In the data rows, 500 means zero.
Here are some points, one per row:
  737  586  591  525  368  697  306  376  488  340  451  408  455  374
  431  416  464  568  429  350  608  678  658  632  704  576  516  456
  490  511  448  455  673  401  471  477  495  506  418  467  350  469
  410  382  546  421  578  317  402  585  372  623  562  562  444  379
  367  428  464  439  679  375  589  525  550  493  585  439  592  445
  598  463  586  576  383  801  454  522  540  432  398  419  421  378
  471  455  527  418  280  479  449  488  391  404  536  677  409  635
  544  452  519  615  425  493  311  495  631  509  559  511  435  507
  536  511  478  634  686  383  455  538  515  641  602  360  555  575
  664  582  446  782  574  665  598  513  605  412  393  425  651  488
  496  579  367  607  655  528  771  518  628  457  437  446  572  565
  584  570  478  594  387  639  508  619  564  378  472  309  549  562
  252  432  370  477  712  460  676  645  518  714  584  536  633  568
  454  519  505  243  332  501  460  578  360  545  801  581  529  567
  611  378  638  347  435  733  443  351  390  449  337  546  327  506
  544  571  493  656  473  398  428  568  627  609  405  449  461  556
  542  457  530  427  565  578  578  449  376  459  385  423  542  526
  495  493  524  485  727  599  602  608  500  452  358  230  614  441
  447  524  535  434  552  452  585  427  361  429  479  496  566  505
  431  568  525  740  639  567  423  560  417  558  379  367  607  538
  391  501  445  423  430  460  560  539  427  560  621  620  499  454
  504  515  568  385  377  468  347  399  392  391  597  675  544  573
  367  500  535  394  373  428  515  499  479  622  677  590  560  583
  453  517  547  399  721  394  568  509  489  560  575  370  572  601
  565  513  407  638  666  681  628  538  506  402  348  271  587  382
  575  304  563  492  650  582  589  421  465  446  279  423  451  474
  476  496  453  563  502  556  539  440  452  513  441  432  432  456
  539  493  486  355  558  419  656  387  532  402  459  570  294  618
  422  579  495  644  303  479  436  724  527  717  708  637  642  471
  425  647  483  462  415  430  356  434  438  398  546  608  493  541
  491  459  543  261  543  357  470  502  339  428  415  539  428  455
  461  307  502  280  615  596  684  470  641  447  483  361  563  442
  546  655  588  723  430  455  360  445  581  518  521  586  368  440
  539  369  608  409  434  490  469  539  653  502  681  572  389  604
  513  543  598  423  256  409  465  457  449  500  569  621  414  507
Along one direction, these points spread out more than along any other. Where along it does each point below lie, from 0 to 99? The average is 50, and the first point in the table lies past the average.
  400  466  555  461  461  468  505  569  520  432  555  469  407  520 44
  551  495  533  492  523  384  545  498  512  404  495  472  513  530 51
  626  522  591  478  419  505  394  292  364  326  462  498  587  511 49
  642  423  509  366  477  702  329  296  484  445  522  514  399  458 48
  597  644  451  643  512  513  663  586  491  543  440  509  631  583 60
  585  472  582  329  378  545  440  372  452  401  586  450  442  600 40
  413  556  482  389  410  340  323  450  394  534  596  685  426  588 23
  529  582  436  792  684  555  556  464  533  518  285  527  564  506 73
  449  452  516  571  517  394  532  546  562  660  466  579  536  404 47
  429  468  345  544  680  495  620  514  591  452  447  419  615  449 67
  598  679  531  663  179  439  366  415  525  593  619  784  386  563 22
  570  556  458  436  613  579  385  377  480  436  371  473  523  549 59
  448  509  563  568  367  429  540  492  552  543  358  673  425  467 43
  454  537  376  606  568  483  545  637  705  568  588  489  513  490 54
  553  497  523  441  513  552  465  497  577  471  580  373  537  516 53
  662  502  523  589  331  650  419  467  467  491  505  460  358  533 50
  571  548  458  494  372  489  486  461  438  413  520  479  440  444 46
  445  465  341  655  657  611  642  587  621  533  357  412  632  299 76
  401  370  514  295  596  444  584  608  469  514  481  480  606  396 50
  381  377  435  377  580  433  664  582  527  557  413  350  587  443 59
  404  424  493  366  426  484  410  526  613  565  695  646  445  658 27
  422  434  503  485  574  313  451  525  416  535  502  499  358  308 44
  498  668  522  467  358  445  358  433  374  573  567  695  473  547 28
  497  577  406  699  479  630  522  482  478  549  323  465  634  496 66
